Each named turn below is shown by a few rows before and after it. Which turns, in which order, take the first row of each later pair to the second? The first pair is answered.
j974 (before -> after):
2.11; -0.19; -0.20; 2.09; -0.83; 0.86; -1.24; 2.75; 1.60; 0.53; 0.38; -0.11 -> 0.06; 0.18; 0.42; -1.05; -0.26; 0.11; -4.28; 1.08; 1.26; 0.31; -0.01; -0.40
0.54; 0.06; -1.47; 1.58; -0.92; -0.94; -0.24; 0.05; -2.15; -0.38; -0.18; 0.27 -> 1.56; 0.12; -0.42; 1.27; -0.93; -1.16; -1.09; -0.11; -1.23; -1.06; -0.34; 0.65
-1.00; 0.89; 1.01; -1.41; -1.30; 0.06; -1.33; -1.19; -1.60; 0.15; -1.87; -1.43 -> -0.29; 0.27; -0.40; 1.22; -1.17; 0.71; 1.85; 0.15; -2.57; 0.87; -1.62; -1.40
j457 (before -> after):
-3.08; 1.00; 0.87; -1.39; -0.59; -0.60; 0.83; -1.84; -0.82; 0.74; -0.42; 0.10 -> -2.79; 1.12; 0.95; -1.60; -0.44; -0.57; 1.06; -2.07; -0.64; 0.10; -0.32; 0.84
0.60; -2.06; -0.11; -1.10; 1.04; -0.90; -0.15; -0.92; -1.11; -1.82; 0.33; -0.01 -> -0.75; 0.31; -0.37; -1.03; 1.31; 0.05; -2.11; 0.07; 0.36; 1.58; 0.84; -1.48
1.11; 0.02; 0.10; 1.80; 0.17; 1.54; -0.08; 1.02; 2.24; -0.29; 1.07; -0.06 -> 1.11; -2.30; -0.30; 1.76; -0.18; 0.61; 0.44; 0.74; 0.45; -1.67; 0.15; -0.56
2.91; -3.20; -2.61; 0.50; 1.60; 0.85; 0.23; 1.70; -1.74; 0.08; 2.06; 0.29 -> 2.24; -1.18; -2.69; 0.68; 1.86; 1.91; -1.00; 2.20; -0.23; 2.53; 2.66; -0.37
j609 (before -> after):
-3.20; 1.38; 4.02; -2.59; 0.70; -0.82; -0.59; -2.77; -1.23; -0.72; -0.76; 1.41 -> 1.88; -0.63; 3.48; -1.87; 0.96; 0.45; -0.27; -2.10; 0.00; -3.13; 0.57; 3.71
0.77; -1.12; -0.71; 2.47; -0.31; 1.33; 3.82; -1.40; -1.88; -3.19; 0.76; 2.42 -> -3.93; 0.70; 0.14; 1.91; -0.79; 0.42; 3.82; -1.91; -2.80; -1.00; -0.66; 0.32
0.02; -0.89; -2.28; 1.39; -0.07; 0.68; 1.41; 1.25; -0.75; 1.19; 0.98; -0.59 -> -1.05; 0.60; 0.14; 1.74; -1.47; -0.49; 0.58; 0.92; 0.58; 1.46; -0.43; -1.74

(two turns a pair)
-0.73; 0.35; 0.62; 1.17; -0.74; -0.64; 0.53; 0.56; -0.07; 0.96; -0.64; -1.11 -> -0.27; -0.34; 0.70; 1.10; -0.77; -0.89; 1.31; 0.12; -0.50; -0.34; -0.76; -0.56 => j457 then j457
-0.58; 3.67; 1.95; -0.68; 0.18; -0.04; -0.30; -1.32; 1.11; -0.43; -0.98; 1.56 -> -1.96; 3.21; -0.13; -1.50; 1.63; 0.69; 0.22; -1.01; -0.67; 0.64; 0.00; 1.45 => j609 then j609
-0.45; -2.78; -0.50; -1.72; 0.49; 1.23; -1.84; 0.07; -0.29; 1.12; 0.52; -1.92 -> -1.31; 0.62; 0.77; -2.55; 0.67; 2.11; -0.70; -0.82; 1.14; 1.90; 1.34; -0.15 => j457 then j609
3.62; 1.69; 1.15; 1.10; 0.69; 1.70; 0.18; 1.84; 2.98; -1.11; 1.16; 2.51 -> -0.68; 0.20; -1.70; -1.27; 2.63; 1.14; 3.36; 0.44; -2.27; -1.17; 1.34; 2.93 => j609 then j457
-0.94; -0.67; -1.21; 0.81; -0.35; -0.69; 2.23; -0.04; -1.39; 0.21; -0.02; 0.05 -> -1.04; 0.83; 0.71; 1.63; -1.47; -1.07; 1.01; 0.25; 0.49; 1.12; -0.77; -0.69 => j609 then j457
2.38; -0.88; 1.29; -1.23; -0.22; 0.41; -2.65; 0.68; 1.86; -2.33; -0.21; 0.38 -> -0.34; 0.61; -1.12; -3.13; 2.16; 1.91; -1.07; 0.10; 0.10; 0.08; 1.82; 1.75 => j609 then j457
3.16; -6.30; -1.97; 0.68; 1.29; -0.55; -0.11; 1.43; -3.57; -2.96; -1.62; -1.26 -> -3.18; -3.51; -1.20; -1.59; 1.34; -2.05; -1.69; -0.11; -5.04; -0.21; -2.86; -3.72 => j974 then j609
-0.29; 1.44; -1.18; -0.54; 1.91; 1.54; -0.07; 1.41; 0.15; 1.33; -1.48; 0.21 -> -1.38; 1.91; 0.46; -0.85; 1.24; -0.02; 1.49; 0.26; -0.44; 0.16; -2.57; 0.53 => j457 then j609
0.64; -1.44; 2.64; 1.81; -2.95; -2.72; 1.41; 0.02; -0.35; -2.41; -1.48; -1.48 -> -1.64; -1.37; 1.70; 0.85; -2.60; -2.97; 1.53; -0.30; -2.05; -1.31; -1.81; -2.41 => j974 then j974
-2.76; -0.04; 2.00; 0.30; -1.36; -2.87; 2.40; -2.02; -1.63; -0.59; -1.85; -1.36 -> -1.82; 1.81; 2.82; -0.02; -1.11; -1.99; 3.27; -2.66; -0.07; -0.83; -0.89; 0.81 => j457 then j457
1.34; -1.84; -1.52; 3.34; -0.18; 0.17; 3.27; 2.52; -1.68; -0.18; -1.14; -1.54 -> 2.39; 2.11; 1.84; 0.53; -0.12; 1.15; -2.74; 1.09; 4.06; 0.39; -0.12; -0.28 => j457 then j974
0.45; -1.02; -0.57; -0.34; 3.59; 2.66; 0.88; -0.08; -2.70; -0.71; 1.39; -0.92 -> -1.27; 2.48; 3.44; 0.71; 1.08; 1.37; -0.87; -0.12; 0.96; 0.55; -0.54; -2.83 => j457 then j609
1.83; -2.79; -0.78; 0.29; -0.45; -1.12; 1.31; 0.09; -2.25; -3.33; -1.08; 0.06 -> 0.15; -2.71; -0.75; -1.33; -0.09; -1.55; 0.24; -0.72; -2.82; -3.27; -1.17; -0.32 => j974 then j974
-0.08; 2.60; 0.51; 2.29; -0.22; 1.65; -1.10; 0.16; 2.06; 3.41; -0.53; 0.63 -> 2.57; 1.09; -0.35; 1.10; 0.92; 2.69; -1.93; 0.09; 2.17; 1.75; 0.45; 2.45 => j974 then j609
-2.45; 1.32; 0.33; 2.94; -0.82; -0.15; -1.10; 1.61; 1.61; 3.33; -1.77; -3.68 -> 3.23; -1.79; -2.83; 3.23; 1.05; 2.56; -0.23; 2.73; 1.54; 1.15; 1.02; -0.01 => j974 then j609
-1.79; 0.23; -2.29; -0.13; 1.42; 0.11; 2.88; 0.65; -1.19; 2.24; -0.42; 0.44 -> 2.10; 1.11; 0.34; -0.05; 0.80; 0.71; 1.98; 0.03; 2.50; -0.01; 0.13; 3.06 => j457 then j974
-1.13; -3.18; -2.59; 1.62; 0.36; -0.65; 2.73; 1.22; -4.88; -0.22; -1.29; -2.59 -> 1.94; -1.29; -0.93; 3.91; -1.09; 0.60; -2.51; 3.40; 0.89; 2.10; -1.16; -3.99 => j974 then j457
2.44; -1.28; -2.52; 1.01; 0.60; 1.55; 3.34; 0.33; -1.56; -0.91; 1.43; 3.33 -> -3.33; 1.29; -0.93; -3.85; 1.24; 0.32; -0.52; -2.24; -2.57; 0.87; 0.49; 1.46 => j974 then j609
-0.12; 0.83; -1.58; -0.87; 1.35; 1.79; -0.21; 1.11; 2.16; 3.45; 0.86; -0.16 -> -0.50; -2.60; -2.68; -0.81; 1.06; 0.11; -0.15; 1.21; -0.89; 1.63; -0.76; -2.37 => j457 then j457
2.13; -0.39; 0.93; 2.94; -1.50; -0.18; 0.96; 0.81; 1.56; -0.48; -0.14; -0.03 -> -0.16; 0.49; -1.99; 1.66; 0.83; 1.57; 1.93; 0.82; -0.43; 1.70; 1.67; 0.73 => j609 then j457
-1.16; -2.11; -0.81; 1.69; -0.62; -0.90; 2.18; 1.41; -0.92; -1.21; -1.45; -2.29 -> -1.14; -1.41; 0.98; -1.20; -0.73; -1.59; -1.62; -0.38; 0.58; -2.41; -1.72; -1.97 => j974 then j974
3.62; -2.09; -2.12; -0.23; 1.42; 1.36; -1.09; 3.39; 0.49; 0.69; 0.12; 2.05 -> -3.03; 0.35; -0.92; -0.92; 0.41; -0.57; -1.80; 2.83; -0.83; 3.87; -2.02; -1.70 => j457 then j609
-1.24; -0.12; -0.17; -1.17; -1.20; -0.18; 1.98; -0.58; -2.02; -2.01; -0.84; -0.64 -> 0.56; 0.20; 1.12; -1.24; -1.56; -0.13; 0.65; -0.95; -0.23; -3.30; -0.83; 0.09 => j974 then j974
0.25; 1.27; 0.32; -0.54; 1.04; -1.06; 3.33; -0.42; -0.12; -1.78; 1.41; 2.93 -> -1.58; 3.24; -0.02; -0.35; 0.92; -0.04; 1.10; 0.80; 1.32; 2.09; 1.67; 1.20 => j457 then j457
0.61; 2.98; 2.43; 2.19; -2.51; 1.10; 0.49; 1.39; 2.34; 3.03; -0.83; -0.47 -> -0.53; -0.50; 1.17; 2.35; -2.91; -0.69; -0.21; 2.07; -0.90; 2.56; -2.45; -3.26 => j457 then j457
-1.31; 0.19; -0.39; 1.66; 0.11; 0.21; 0.27; 2.03; -0.17; 1.81; 0.53; 0.03 -> 0.27; -0.37; -0.53; 1.90; 0.30; 0.54; 0.35; 2.10; -0.07; 1.31; 0.96; 0.61 => j609 then j609
1.60; 0.43; 0.89; 3.85; -0.95; -0.29; 0.31; 1.06; 1.93; 1.63; -0.81; -1.01 -> 3.49; -0.39; 0.41; 0.76; 0.55; 0.39; -2.47; -0.05; 2.54; 0.02; 0.65; 1.09 => j609 then j974
-0.15; 1.57; -0.03; -0.47; 0.20; 1.16; 1.46; -0.36; 0.37; -0.13; 1.40; 2.00 -> -1.86; 1.65; -0.97; -0.27; 0.13; 0.99; -0.53; 0.59; 0.05; 1.88; 0.96; -0.51 => j457 then j457
2.84; -1.26; 0.09; 1.77; -0.25; -0.05; 5.89; -0.16; -1.19; -2.97; 0.90; 2.80 -> -1.80; -0.45; -0.69; -5.05; 2.46; -0.60; 1.40; -3.24; -3.34; -1.73; 1.28; 2.42 => j974 then j609
0.39; -0.81; 0.27; 1.17; -2.28; -0.33; -1.02; -0.52; -1.49; 0.81; -1.56; -1.61 -> -0.26; -0.93; -0.98; 0.61; -1.41; 0.02; -0.60; -0.33; -2.40; 1.27; -1.10; -1.35 => j609 then j609
-0.98; 0.59; 1.31; -0.84; 0.63; 0.11; -1.01; -1.70; -1.07; 2.63; 0.32; -0.84 -> 2.02; -2.03; 1.97; 0.35; -0.41; -0.66; -1.34; -1.41; -0.80; 0.12; -0.43; -0.97 => j609 then j457
1.60; 1.23; 1.48; -1.17; 0.67; -0.04; -2.55; -0.74; 1.90; -0.32; -0.06; -0.16 -> 0.15; -1.26; -0.82; -2.33; 1.83; -0.50; -1.31; -1.03; -2.02; -0.89; -0.44; -0.92 => j457 then j609
-0.22; -0.61; 0.42; -3.30; 1.56; -0.14; -1.01; -2.04; 0.06; -0.74; 0.49; 1.90 -> -0.47; -2.17; -2.44; 0.48; 1.23; 0.22; 2.08; 0.64; -1.85; 1.44; 0.46; 0.06 => j457 then j974
2.46; -1.34; 1.21; -1.91; 0.14; 0.68; -3.30; -1.74; 1.63; -1.11; 0.97; 1.22 -> 1.35; -2.30; -2.44; 2.04; 0.21; 1.66; 2.67; 0.57; -1.49; 1.37; 1.37; 0.09 => j974 then j974
